In the rows, 128 means zero.
One turn moves each row of this set onto another row. After a few examples, where does it send each row asked below?
venir: [111 106 123 139 104 124 126 125 149 154  85 103 148  89 124  91 161 141
 126 137 144]
Gudu: [107 103 136 123 112 123  78 115 149  89 110 103 162 108 125 122 151 108
 124 135 129]
dizus: [119 100 134 101 107 140 105 105 119 111  89 107 128 109 143 128 146 136
 113 141 118]
Kisus: [112 124 131 131  80 125  92 108 141 112 102 120 129  80 129 115 144 124
 112 122 130]
gan: [129 114  95 110 120 118 106 103 147 110 123  76 150 115 129 126 179 118
 128 117 126]
belav: [126 126  99 105 111 123 116 100 154 111 116  65 159 112 136 138 164 120
 122 138 143]
topa: [112 117 129 125  83 121  89  99 145 113 107 116 122  84 124 109 142 122
 106 124 130]
buni: [117 111 130 131  99 125 114 114 155 157 115 101 159  89 108  91 161 150
 116 138 135]
zam: [121 128  83 104 116 120 124  99 153 119 111  79 159 108 136 134 159 120
 126 139 146]
Dalum: [114 112 125 128  99 117 114 109 164 151 103 112 161  85 105  95 164 141
 124 132 135]
Bafab: [110 109 112 112 104 119 143 113 142 133 123 110 138 119 144 143 156 135
 113 164 139]
botod: [110 105 130 139 104 116 114 123 143 158 101 116 149 124 114  92 155 138
 129 135 135]
Vopip: [128 116  95 113  99 115 112  98 144 108  95  76 150 128 126 123 170 113
 138 128 130]
Nep: [124  91 112 121 123 145 119 130 128 133 105 104 151 105 141 101 130 132
  98 161 132]
Gakan: [120  93  99 133  95 132 127 128 134 144  89  99 142 107 131  90 143 119
  91 141 137]
nul: [128 103 138 134 121 126 111 123 160 159 114 109 145 108 118  95 157 138
 112 125 136]
daraf: [ 95 115 117 126 121 119  96 119 135 100 102  91 151 127 115 129 152  92
 114 132 140]
mil: [126  94 122 123 118 141 118 133 132 142 106  96 148  97 138  97 140 138
  89 154 136]
Fotom: [109 111 128 120 121 142  95 112 152 104 116  78 157 123 118 136 149  99
 111 120 135]
nekan: [101 127 111 117  99 107 125  89 154 130 126 106 130  96  96 123 158 121
 105 148 138]
Kade: [106 114 131 120 115 122  76 116 143  90 120  86 159 106 127 127 158 111
 119 130 134]
tegog: [114  91 118 145 106 135 127 134 137 137 107 100 144 104 130  87 137 130
 113 163 138]
demu: [116  87 105 128 103 151 125 124 137 149 117  93 153 101 131  94 147 131
  93 131 128]
Sida: [102 105 128 127 110 118 100 117 152  88  98  82 156 114 123 129 166 102
 137 141 138]
borap: [103 104 115 102 108 120 137 103 138 137 119 107 136 123 143 142 156 139
 112 157 139]
feb: [114 131  92 123 118 121 113 108 139 100 103  70 147 109 133 126 156 110
 138 139 143]
vugo: [110 138 110 125  97 113 127  95 151 127 124 108 133  90  96 126 155 119
 113 150 136]
kalun: [121  98 136 106 106 140 112 116 118 108  88 110 135 105 142 134 154 133
 115 147 114]

daraf moves to Gakan
Kade moves to mil
Now these:
Gudu moves to Nep
vugo moves to Kisus
nul moves to Fotom
feb moves to venir
dizus moves to borap

